One turn moves every row onto another: examples first, then more rows asked
duku: [ 12.2  39.3  23.7  -5.8   2.3 -13.7 -42.1  11.8 -12.9  -3.8  -3.8  12.4]
Kevut: [-25.0  -3.1  -5.2   5.6  35.5   9.7   8.3 -23.0  17.3   5.0  36.6  12.1]
rir: [  3.5  37.4  14.7 -12.1   3.7  -9.9 -32.2  27.6  -1.1 -27.7 -13.5  18.3]
Votur: [  8.4 -20.3  -9.1   0.2  24.9  22.8 -12.6 -22.5   8.0 -11.2  37.0 -16.5]
Boruv: [-13.1 -15.7 -41.1  -6.3  -9.2  -4.8  10.4  -3.4  14.4 -20.4 -39.1   0.3]
rovan: [-12.6   5.6  -6.7  -5.4 -24.1 -21.4  14.1 -29.8  12.8   8.6 -30.0 -17.9]
Sigel: [-10.9  27.5  28.5 -12.8 -19.8 -23.4 -16.8 -11.6 -10.1  12.4 -12.5 -11.0]
Metek: [ 40.0 -12.5 -19.1  27.0  -4.8  29.2 -14.8   1.2  -2.6   1.7  18.3  -0.5]
Seni: [ -2.1 -20.4 -17.1   2.7  25.5  22.1  -5.5  -1.3   9.6 -11.6  38.7 -18.7]
pob: [ -3.4  38.9  24.9   3.5 -11.7 -27.2  -4.2 -27.8   8.0  17.9 -14.9  -6.0]
pag: [-28.7  -6.0 -15.2   8.6  28.6   7.3  19.8  -8.7  22.6   9.9  33.4   4.3]
sabu: [-13.6   7.5 -17.5   9.3  -5.7 -15.3  20.2 -37.7  27.8  -2.9 -28.9  -9.4]
doza: [ 35.5   6.2  -5.0  10.3  -3.0  -2.8 -10.5  18.8   8.8  43.3  21.8   9.7]
doko: [ -7.4 -11.2 -43.2   3.8  12.7   5.3  -0.1  -6.5  18.0 -40.2 -29.4   4.4]
lovod: [-26.5   4.8   3.5  24.6  17.5  18.0  14.3 -25.6   5.8   3.7  36.2   5.0]
ragul: [-12.9  12.6   1.1   0.2 -21.3 -21.5  32.4 -21.6  16.6  -4.6 -23.1 -19.2]
riku: [-6.8  7.2 -7.3 13.2 20.3 -5.3  7.4 -6.5 21.9 35.1 21.2 37.4]
Lek: [  4.3   9.1 -23.9  -7.2   5.4   0.9 -17.6  25.4  13.9 -45.7 -28.7  16.9]
Faro: [  0.2   1.9 -29.8  -2.3  -5.3  -4.7  12.7  -6.8  31.4 -36.6 -37.0  -5.3]
zope: [ 39.4   3.7 -13.5  12.5   4.5  -1.2 -11.9   5.2  12.8  39.7  13.6  27.3]
niluz: [  8.6   7.0 -17.4  -3.6  17.5   5.5 -38.7  24.5  -6.6 -39.6 -13.5  17.3]
donob: [-5.8 10.1 -8.9 15.7 11.1 -7.9 16.5  3.6 22.7 44.3 23.3 21.5]
Sifib: [ 29.7   8.0 -10.7  30.7  -3.6  12.3 -10.2  15.6   0.8  27.9  15.5  34.6]
Lubo: [-11.4  -6.2 -27.5 -13.8   6.3   0.7 -22.6  29.5  -6.4 -32.4 -23.9  19.5]
Firom: [ -4.1  37.7  34.1  -6.3 -19.9 -27.4   2.6   0.1  -5.4   6.4  -7.5  -7.5]
kotif: [-11.3  19.0   1.9  30.1   9.6   5.7   7.7  -2.0   7.2  30.1  24.8  36.5]
giter: [  4.8  27.6  19.9 -12.2  -6.0 -12.7 -23.8  37.0 -17.4 -19.0  -4.9  11.9]
lig: [ 47.1 -16.1 -13.5   3.7   7.7  16.3 -24.2  -5.3   5.6   9.1  23.7  -6.9]
bamiv: [ -7.6  25.3   4.7  -3.3 -17.0 -20.0  14.4 -27.7  28.2 -10.8 -28.0 -18.4]
govi: [  3.2  -1.3 -21.1  -7.9   2.5   2.3 -10.7  38.6  -4.8 -44.2 -17.4  12.3]
balok: [  6.1 -14.8 -11.7  21.5   8.8  32.1   0.4 -21.5   1.9 -14.5  31.0 -18.2]
siti: [ -4.9  45.5  33.4  -9.5 -10.7 -23.6 -13.3  -6.4   8.8  -6.7 -12.2  -4.4]
nimu: [ -8.7  21.7  15.0 -19.5  -0.2 -10.9 -40.1  25.3 -21.5 -13.6  -7.9  12.6]
zem: [ 37.9 -13.2 -11.0   2.5   6.6  16.6 -23.9  15.7   0.9   7.3  32.0 -15.5]
zuti: [ -9.0 -11.5 -33.3  -1.3  -7.9  -3.6  23.9   4.2  16.7 -33.7 -29.0  -7.8]

kotif moves to Metek
pob moves to niluz
Seni moves to donob
And these:
Lek moves to bamiv
ragul moves to giter
Sigel moves to Lubo
zope moves to Votur

